Each named move below is a turn or a mirror, shown by a few rows before and after it. Which moves, in which order, take the first row of each later pair to the second? The first pair is answered.
move Y:
-0.61 2.56 -0.97 -4.27 -3.09 1.36 -2.36 5.51 -0.49 2.66 -0.15 -2.79
 -2.77 -2.47 -0.05 -0.39 0.36 -0.78 -0.29 -3.10 => 0.63 0.89 -0.44 -4.39 -2.26 3.62 4.26 -1.44 -0.24 5.15 -0.15 -2.08 -0.68
 -2.38 0.62 -1.12 0.66 -1.70 0.09 -3.27
-0.15 -0.40 -1.94 -1.34 0.20 3.17 -1.08 -2.97 -0.91 1.21 0.43 -0.51 0.54
 -0.19 1.20 1.39 0.29 1.18 -0.46 1.85 => -0.49 0.47 -2.29 -1.48 0.08 1.98 -3.36 0.12 -1.25 0.38 0.49 -0.73 -0.34
 -0.59 0.88 1.73 0.07 1.68 -0.57 1.56
-1.82 1.30 6.90 3.13 -1.76 -5.19 0.30 7.38 -1.07 -3.50 -4.21 0.69 0.33
 -1.29 1.21 1.25 -0.43 1.14 -1.27 -0.23 => -0.21 -0.84 7.63 3.01 -0.48 -1.82 8.59 -1.71 -0.81 0.06 -4.47 2.16 3.04
 -1.40 2.06 -0.04 0.23 0.42 -0.44 -0.72
move J:
-1.75 -0.90 1.56 1.87 -4.46 1.44 5.98 -1.13 -0.61 -1.33 -1.19 1.32 3.13
 0.36 1.48 0.29 0.89 3.48 -1.88 -2.82 => -1.63 -1.18 0.49 1.18 -2.16 3.12 5.73 -4.51 -1.08 -0.14 -0.52 1.60 3.59
 1.65 1.68 1.45 0.69 3.61 -1.69 -0.40
1.58 1.74 4.07 -1.84 4.93 -0.36 -3.19 -2.50 -0.26 2.99 0.08 -0.83 2.41
 -3.07 -0.82 -0.11 -2.07 -1.88 1.33 -0.29 => 0.68 2.46 5.16 -1.80 1.91 -1.84 -3.20 2.49 -0.04 1.51 -0.29 -1.71 1.65
 -4.62 -0.53 -1.39 -1.51 -1.09 1.10 -3.35
-0.79 0.83 -1.71 -0.53 -0.40 0.16 -3.05 1.11 -0.21 0.71 -0.17 -1.06
 -0.83 -0.29 -0.36 0.26 -0.42 0.70 -0.20 2.16 => 0.34 -0.41 -0.40 0.99 0.44 -1.07 -1.40 -0.46 1.95 -0.52 0.81 -0.25 -1.16
 -0.65 -1.37 -0.26 -0.91 -1.52 0.48 2.08
-0.24 -0.07 -0.38 -2.78 1.81 2.81 -1.25 -1.57 0.66 1.03 -1.14 -0.08
 -0.69 -0.35 -2.00 0.33 -1.21 0.62 -0.27 -1.57 => 0.60 -0.68 1.20 -1.30 1.00 1.26 0.05 -0.42 2.00 -0.44 -0.85 0.54 -1.32
 -1.66 -2.69 -0.76 -1.47 -0.92 -0.14 -3.09
move A:
2.64 -1.10 1.41 7.80 1.43 -4.69 -3.67 7.16 1.11 -3.84 0.57 2.17 -1.37
 -1.95 -0.46 3.94 -2.12 1.11 -1.07 1.36 => -0.89 -0.34 0.18 5.59 -2.54 0.44 -0.26 5.89 -3.24 -0.42 -2.05 1.13 2.25
 -0.83 3.76 5.12 -0.06 7.60 -2.47 0.37
1.01 -0.46 -1.47 -1.36 1.29 1.87 0.72 -2.91 -0.98 2.78 -0.84 -0.92 0.17
 0.74 -0.62 0.10 0.44 -1.66 -0.02 -0.55 => 1.82 -0.98 -1.18 -0.86 1.83 0.91 0.12 -2.63 -0.10 2.21 -0.38 -0.80 -0.58
 0.37 -1.42 -0.03 0.13 -2.83 0.38 -0.03
1.19 2.10 -2.47 -3.61 1.00 2.26 -4.38 -0.42 -2.42 1.45 -1.05 -1.18 0.12
 2.75 -0.14 1.37 -0.35 3.24 -1.82 3.91 => 2.45 1.54 -2.05 -2.45 2.73 0.04 -5.99 0.30 -0.58 -0.11 0.54 -0.62 -1.26
 2.08 -2.01 1.08 -1.52 0.12 -0.89 4.49
1.86 -1.51 -0.34 -1.85 0.20 -1.75 -0.50 0.77 1.30 1.22 0.88 -1.32 -0.20
 -0.29 -1.82 -2.64 -1.63 -2.21 0.37 -0.09 => 0.20 -0.64 -0.73 -2.93 -1.75 0.58 1.11 -0.03 -1.23 2.89 -0.63 -1.75 1.69
 0.32 0.37 -2.41 -0.75 1.33 -0.27 -0.63
move P:
2.06 -1.79 0.38 -2.14 -0.12 1.48 4.64 -3.97 1.87 3.45 0.26 -0.25 0.26
 -2.45 -0.03 -2.90 0.94 -1.51 2.85 -3.20 => 0.88 -1.18 -2.10 -2.48 3.70 3.16 -1.53 -5.64 -0.32 3.69 0.84 0.52 0.95
 1.00 0.38 0.60 -0.14 0.25 1.85 3.22
1.47 -0.82 3.17 0.30 -0.01 -2.03 2.12 1.25 4.33 -3.24 1.55 2.08 -0.98
 -2.10 -1.30 -1.62 0.20 -5.84 -0.49 -2.47 => 0.18 -0.48 0.36 -4.34 -1.29 4.43 4.72 -3.61 0.36 2.48 -0.65 -0.03 1.84
 -0.85 1.53 -1.62 1.66 -2.35 -0.50 -3.02
0.21 0.67 0.58 -2.94 0.74 -0.57 -1.14 0.99 -0.23 0.19 0.81 -0.74 -0.45
 -1.16 -0.28 -0.04 -0.62 -0.82 0.13 -0.28 => 0.28 0.64 0.57 -2.88 0.48 -0.43 -0.71 0.82 0.00 0.10 0.45 -0.93 -0.18
 -1.33 -0.30 -0.16 -0.30 -1.06 0.22 -0.51
-0.26 -0.53 -1.14 0.48 1.37 -0.77 0.54 -2.42 -0.56 0.90 2.42 0.13 0.69
 1.22 -0.82 1.47 -0.89 0.75 -0.03 1.39 => 0.09 -1.10 -0.13 1.70 0.83 -2.54 1.10 -0.91 0.73 -0.83 2.10 0.51 -0.13
 0.13 -1.63 0.73 -0.82 -0.40 0.20 0.03
Then:
Between the rows of a pair lie two moves.
-0.55 -0.84 0.08 -1.53 -0.38 3.17 3.64 -1.84 0.03 1.77 -0.52 -0.94 2.93
 -0.54 0.46 -0.46 -1.25 1.88 0.51 0.05 => -0.95 0.61 0.22 -0.92 -1.26 0.11 -1.68 5.20 0.53 -1.29 -0.28 -1.70 0.61
 -1.08 -0.43 -0.09 -2.16 2.40 0.07 -0.34
Y, P
-1.44 0.94 -0.28 -2.48 -1.36 1.49 0.62 -0.43 -1.43 1.31 -1.37 -1.98
 -0.13 -0.51 1.05 -1.12 2.16 0.10 1.18 -0.17 => 0.03 0.72 -0.32 -2.55 0.30 0.25 0.09 -0.71 0.28 0.88 -0.59 -2.21 -1.43
 -0.81 -0.52 -1.71 2.05 -2.11 2.01 -0.07
A, P
-2.93 1.61 -1.68 -4.17 -1.44 4.30 -1.07 -0.07 -1.33 1.90 -1.77 -4.44
 -1.21 -1.41 0.51 -0.92 1.59 4.25 2.48 -2.03 => 0.09 -0.76 0.64 2.13 4.05 -1.78 -3.94 -1.42 4.05 -4.19 1.56 -0.56 -3.03
 -1.05 -3.30 0.46 -0.90 -1.31 2.90 2.68
P, J
0.33 -0.83 1.06 2.70 1.80 -1.50 3.40 -2.82 -0.08 -2.00 -0.39 2.46 0.99
 0.00 0.08 2.23 -1.21 0.01 -1.88 3.93 => 0.16 -0.99 1.81 3.38 0.62 -2.27 4.64 -1.97 0.09 -2.16 -0.89 2.37 1.35
 -0.75 0.21 1.90 -0.64 0.13 -1.94 2.39
A, P
-0.65 -0.40 2.45 1.80 -2.86 -0.23 4.22 2.92 -0.93 -2.87 -0.64 -0.13
 -0.43 -1.63 2.02 -0.41 0.26 -1.39 -2.25 -1.29 => 1.33 -0.59 1.30 1.36 1.69 -1.76 -0.13 1.16 1.18 -3.35 1.54 0.24 -2.74
 -0.64 -0.85 0.00 -1.02 -5.13 -1.41 2.15
P, A
-1.66 0.30 1.29 -3.96 1.51 3.02 -3.36 1.84 -1.51 -3.09 -1.86 0.93 -0.20
 2.12 -1.01 0.38 0.86 1.33 0.71 2.28 => -2.42 0.55 2.55 -2.98 -1.33 2.51 -0.37 3.30 -1.54 -4.07 -2.66 0.98 0.27
 0.97 -0.51 -0.64 1.56 2.46 0.44 -0.38
P, A
-0.81 -1.34 -0.92 0.80 -0.80 0.53 5.36 -2.55 0.09 1.70 -1.00 2.02 3.62
 1.03 1.17 0.70 0.03 3.27 0.13 -1.64 => 1.51 -2.27 0.38 2.86 0.59 -3.68 3.49 -0.46 3.48 -1.29 0.54 2.88 0.83
 -0.38 -2.05 -0.41 -1.19 -1.12 1.19 -1.97
J, A
0.11 -1.78 2.47 1.10 -2.45 -1.40 7.04 -1.99 0.91 -1.17 -0.31 1.73 2.12
 -1.38 1.47 -0.97 0.52 -0.08 -0.31 -2.13 => -2.36 0.26 0.26 -2.25 -4.61 0.51 2.98 2.60 -2.11 0.67 -1.69 -1.08 1.59
 -0.93 3.48 -0.45 0.93 3.24 -0.65 -3.27
Y, P
-1.42 -1.61 -0.52 -1.05 1.49 0.52 0.31 -2.41 -0.71 0.36 1.93 0.75 -1.08
 -1.10 0.77 -1.16 -0.26 0.60 -0.67 3.19 => -1.95 -1.47 0.51 -0.22 -1.68 -0.96 1.87 1.05 -0.62 -0.95 1.23 0.12 -1.32
 -2.35 1.39 -2.02 0.34 1.39 -0.76 0.23
J, A
0.68 1.35 2.55 1.14 0.74 -2.69 0.59 4.26 1.90 -1.41 -0.87 -0.49 0.20
 -0.27 -0.71 -1.25 -0.84 -2.21 0.26 -2.57 => 0.38 1.68 1.13 0.49 3.07 -2.16 -3.06 4.50 1.00 -1.62 -0.59 -0.43 0.05
 1.41 -0.67 0.39 -1.36 -1.30 -0.46 0.55
J, P
0.54 2.38 0.80 -1.70 -5.02 -3.72 2.27 0.96 1.83 -1.73 -0.53 0.31 -1.33
 -3.15 1.17 2.28 -0.40 0.11 0.98 -3.17 => -0.81 3.60 -1.52 -4.30 -4.07 -0.48 -0.17 -0.03 -0.91 0.94 -1.24 -0.78
 -0.54 -1.21 3.18 3.77 -0.05 3.25 0.13 -0.91
P, Y
2.61 -0.06 1.03 0.14 -2.53 0.09 4.30 -1.90 -0.09 0.91 1.14 0.46 0.08
 -2.76 0.42 -1.98 0.15 0.37 1.71 -3.63 => 2.55 0.56 -0.34 2.36 2.07 -1.91 -3.39 -0.70 0.18 -1.41 2.73 2.14 -0.67
 0.19 -1.08 2.07 -1.78 0.46 0.58 2.85
P, P
0.63 0.65 0.84 -0.78 -0.08 -2.16 -1.45 3.00 2.22 -2.00 0.13 0.15 -3.08
 -2.21 -1.53 -2.18 -0.48 -2.69 1.22 -1.22 => 1.78 -0.31 0.56 -0.63 2.50 -1.53 -1.22 -0.55 2.98 -1.50 0.84 1.13 -2.57
 -1.33 -2.09 -1.48 -0.99 -3.59 1.48 0.82
J, J
-0.06 -1.15 0.53 1.45 -1.42 -1.56 1.76 1.14 0.34 -0.55 -0.05 -0.33 0.37
 -1.79 0.45 0.15 0.53 0.77 -0.46 -0.91 => 0.99 -1.11 -0.70 1.08 1.66 -1.41 -1.33 -0.20 1.39 -0.02 0.98 0.05 -0.42
 -0.77 -0.62 0.94 0.11 -1.00 -0.27 1.55
J, A
-0.58 1.77 -2.11 -4.05 -0.67 0.61 -2.82 2.08 -1.97 1.80 0.18 -3.07 -0.41
 0.00 0.24 0.22 0.74 -0.54 1.24 -0.84 => 0.53 1.00 -1.94 -1.76 2.55 -0.61 -4.18 -0.53 -0.80 0.44 1.46 -1.11 -0.38
 1.50 -0.87 1.81 -0.39 -2.02 0.65 2.65
Y, P
-0.30 0.02 1.21 0.43 -2.92 -1.20 1.92 2.72 -0.04 -1.12 -0.63 -1.44 -1.75
 -1.95 0.22 -2.41 1.32 0.97 1.07 -3.55 => 1.28 -0.31 -1.10 -0.82 3.63 0.18 -2.16 -3.16 1.05 0.55 1.27 -0.36 -2.25
 0.78 -1.82 -0.36 -0.26 -1.55 1.28 2.69
J, A
1.14 -1.52 0.49 2.48 0.44 0.09 3.67 -0.73 -1.75 -0.34 -0.35 1.47 -1.61
 -0.50 0.67 -2.40 0.63 -0.71 0.73 -1.96 => -0.18 -0.46 -2.03 0.83 2.51 1.78 -1.79 -0.05 -3.60 0.71 -0.50 0.49 -1.56
 2.09 0.91 -0.04 0.16 1.17 0.12 1.51
Y, J
-2.39 1.97 -0.76 1.05 -1.67 -1.60 -0.72 2.64 -2.27 -0.82 -0.95 0.92 1.78
 1.36 1.95 0.72 0.26 3.57 -0.51 2.54 => -1.11 0.13 0.84 1.76 -1.79 -1.32 5.25 -1.76 -0.80 -0.25 -0.52 1.95 2.79
 0.21 1.62 -0.86 0.61 1.56 0.22 0.79
P, Y
-0.35 -0.13 -2.36 -0.89 2.93 -1.00 -4.66 -0.38 -0.96 -0.02 0.56 -0.43
 -1.18 0.57 -1.28 0.33 -0.96 -0.20 0.05 1.87 => -2.36 0.34 -1.50 -0.89 -1.36 0.76 -0.36 0.77 -3.07 0.98 -1.52 -1.04 1.21
 0.15 1.77 -0.18 0.28 3.94 -1.10 -1.30
J, A
0.95 0.45 -0.92 -2.81 1.32 0.39 -4.24 2.56 0.02 1.34 -0.75 -1.27 -1.69
 1.31 -0.41 0.34 -0.67 -1.03 0.39 0.37 => 1.05 -0.07 -0.48 -3.65 -0.60 0.89 -0.89 2.57 0.20 2.37 -1.25 -2.06 -1.84
 -0.49 0.12 -1.29 0.18 -1.17 0.70 -2.44
P, P
0.73 -0.82 -1.85 -4.15 0.33 3.58 2.19 -3.34 -0.60 4.99 -0.06 -2.46 -0.23
 -0.73 0.80 -1.75 1.67 -1.45 1.34 -1.79 => 1.02 0.09 -1.01 -4.08 -1.32 0.53 -0.44 2.23 0.66 2.41 -0.02 -3.22 -2.98
 -2.64 -0.70 -3.37 1.07 -2.79 1.83 -4.32
A, J
2.67 0.25 0.45 -1.04 -2.11 1.22 1.85 0.20 2.02 0.82 -1.41 -0.94 -1.25
 -2.08 -2.17 -1.10 0.82 0.20 1.62 -3.40 => 3.54 -0.29 1.19 0.69 -0.25 -0.04 1.73 -1.16 3.53 -0.31 -0.47 0.35 -1.19
 -1.45 -3.09 -0.24 0.27 -1.25 1.52 -1.88
P, J
1.48 -0.29 -0.96 -2.10 -0.35 0.88 -1.74 -0.57 1.96 1.08 0.48 -2.28 -1.75
 -2.29 -0.70 -1.21 0.25 -1.94 1.20 0.58 => 1.95 -1.13 0.17 -0.87 -0.65 0.95 1.28 -2.59 2.51 1.08 0.38 -0.92 -0.70
 -2.48 -0.36 -1.67 0.43 -2.12 1.34 0.31
A, J
-2.05 1.02 -0.73 0.11 -0.39 0.67 -1.29 -1.14 -2.35 -0.66 -0.16 -0.10
 1.32 1.27 1.54 2.02 -0.22 3.77 -1.29 2.60 => 0.64 -0.22 1.75 0.76 -1.76 -2.95 2.23 0.52 1.72 -2.47 0.74 -0.24 -1.23
 -2.54 -0.96 -1.67 -0.26 -1.46 1.11 -2.35
A, P
-0.09 1.08 -0.70 -2.29 -0.32 1.09 -0.42 -2.77 0.14 2.71 0.00 -1.51 0.93
 -0.56 -0.19 -0.31 -0.20 1.20 -0.75 -2.13 => -0.11 1.88 -0.70 -1.11 -0.12 -1.23 -3.81 1.04 0.70 0.35 0.62 -1.53 -0.44
 -0.71 -0.94 0.34 -0.90 1.22 -1.13 -1.34
Y, P
1.09 -0.57 -0.10 -0.73 -1.26 1.43 -2.58 -2.13 -0.44 -0.15 0.60 0.27 1.48
 1.38 0.67 2.31 -0.15 1.41 -1.36 2.49 => 1.65 -0.81 1.56 0.72 -2.79 -1.69 -2.58 1.56 1.16 -2.36 0.72 0.11 -0.49
 -0.32 -0.69 1.02 -0.07 -0.21 -1.07 -0.07
A, J
-0.03 2.88 0.21 2.48 -0.19 -0.73 -2.55 2.67 -2.62 -0.99 -0.04 2.02 -0.65
 3.34 2.21 3.01 4.90 3.04 -0.12 2.22 => 0.55 2.03 0.98 3.80 0.24 0.03 0.61 -0.67 -2.54 -0.82 0.04 3.44 0.69 3.69
 2.56 3.01 4.79 2.58 0.15 3.00
J, A
-1.00 -1.19 1.29 2.16 0.29 1.96 4.02 -5.39 0.20 0.38 0.05 1.25 3.46 1.01
 0.62 -0.02 -0.69 1.20 -1.29 1.50 => -2.51 0.29 2.21 3.49 -3.55 -1.36 0.81 3.45 -0.10 -2.86 -0.62 0.54 1.46
 -0.46 0.55 -0.27 -0.66 2.72 -2.05 -1.48
P, J
0.38 -0.93 0.08 1.22 1.35 -0.34 -0.67 -1.82 0.43 -0.15 0.23 0.76 0.30
 -0.06 -0.49 2.01 -0.94 -1.05 -0.13 1.98 => -0.95 -0.16 -0.49 0.58 0.11 0.89 -0.65 -1.21 -1.26 0.47 -0.92 0.28 1.29
 0.17 0.70 2.57 -0.59 1.20 -0.71 1.61
Y, A
1.24 0.65 -0.69 -2.71 -1.98 -0.45 -0.29 1.67 -0.32 1.20 1.14 -1.56 -2.91
 -1.90 -1.33 -3.25 1.72 -2.74 2.21 -3.46 => 0.61 0.30 -0.71 -3.26 -2.87 0.76 1.85 0.07 -1.05 2.39 0.32 -1.67 -1.74
 -1.54 -0.56 -3.33 2.24 -1.80 1.84 -3.80
Y, A
0.90 -3.79 -0.04 2.98 0.94 -2.38 1.43 -3.10 1.86 -4.11 1.65 3.33 -1.93
 1.95 -1.59 -0.99 0.08 -1.05 3.98 2.69 => 0.43 -3.46 0.49 0.57 -3.33 -0.83 5.60 -1.43 0.78 -2.27 0.00 1.18 -1.78
 0.05 -0.28 -3.95 1.40 -0.38 4.62 -2.80
Y, P
-0.66 -0.08 1.03 1.16 -0.44 -0.45 2.61 0.90 1.04 -1.45 -1.07 0.16 -2.35
 -2.84 -0.95 -0.85 -0.15 -2.45 1.20 -3.37 => -0.36 0.17 -1.36 -0.82 3.06 0.46 -2.48 -0.02 0.35 -0.12 0.02 -0.38 -3.62
 -1.18 -2.16 0.65 -0.87 -2.97 1.52 -0.10
J, A
-1.09 2.09 0.16 -1.47 -2.62 -1.18 -1.61 4.44 -0.47 -0.10 -2.65 -2.44
 -0.29 -0.99 0.91 -0.99 0.92 1.64 -0.16 -3.61 => 0.31 0.17 0.07 -1.70 -0.18 1.39 3.95 -4.13 0.04 2.77 -1.86 -1.22 1.96
 -0.49 1.12 -1.56 1.47 0.18 0.73 -2.13
Y, J
3.52 -2.35 0.69 1.92 -0.51 -1.29 0.37 -0.46 2.45 0.51 0.13 0.16 1.78
 -2.64 1.38 0.02 -0.38 -1.12 1.07 2.55 => 2.06 -2.00 0.48 1.23 -2.40 -0.16 1.49 0.61 1.09 1.45 -1.09 -0.09 2.65
 -2.81 2.86 0.24 0.35 0.91 0.61 1.27
A, J
1.20 -0.53 1.95 0.61 -0.24 1.31 4.13 -5.07 0.78 0.32 -1.72 1.00 0.86
 0.76 0.48 -1.71 0.54 0.17 1.16 -2.94 => -1.45 1.56 0.87 0.26 -2.09 -1.00 -3.26 3.77 -0.47 -2.35 -2.34 -0.27
 -0.66 1.26 0.88 -0.09 0.22 3.10 -0.09 -3.29
Y, A
-3.42 -0.87 0.40 3.67 0.33 0.00 -0.66 0.67 -0.91 -3.08 -1.91 1.29 -0.19
 1.28 2.15 -0.02 -2.81 2.66 -2.20 -0.28 => -3.00 -1.72 0.87 4.20 1.10 0.11 1.49 -1.59 -0.18 -2.65 -1.63 1.88 0.30
 1.19 1.93 -0.12 -2.97 1.88 -1.78 -0.06
Y, P
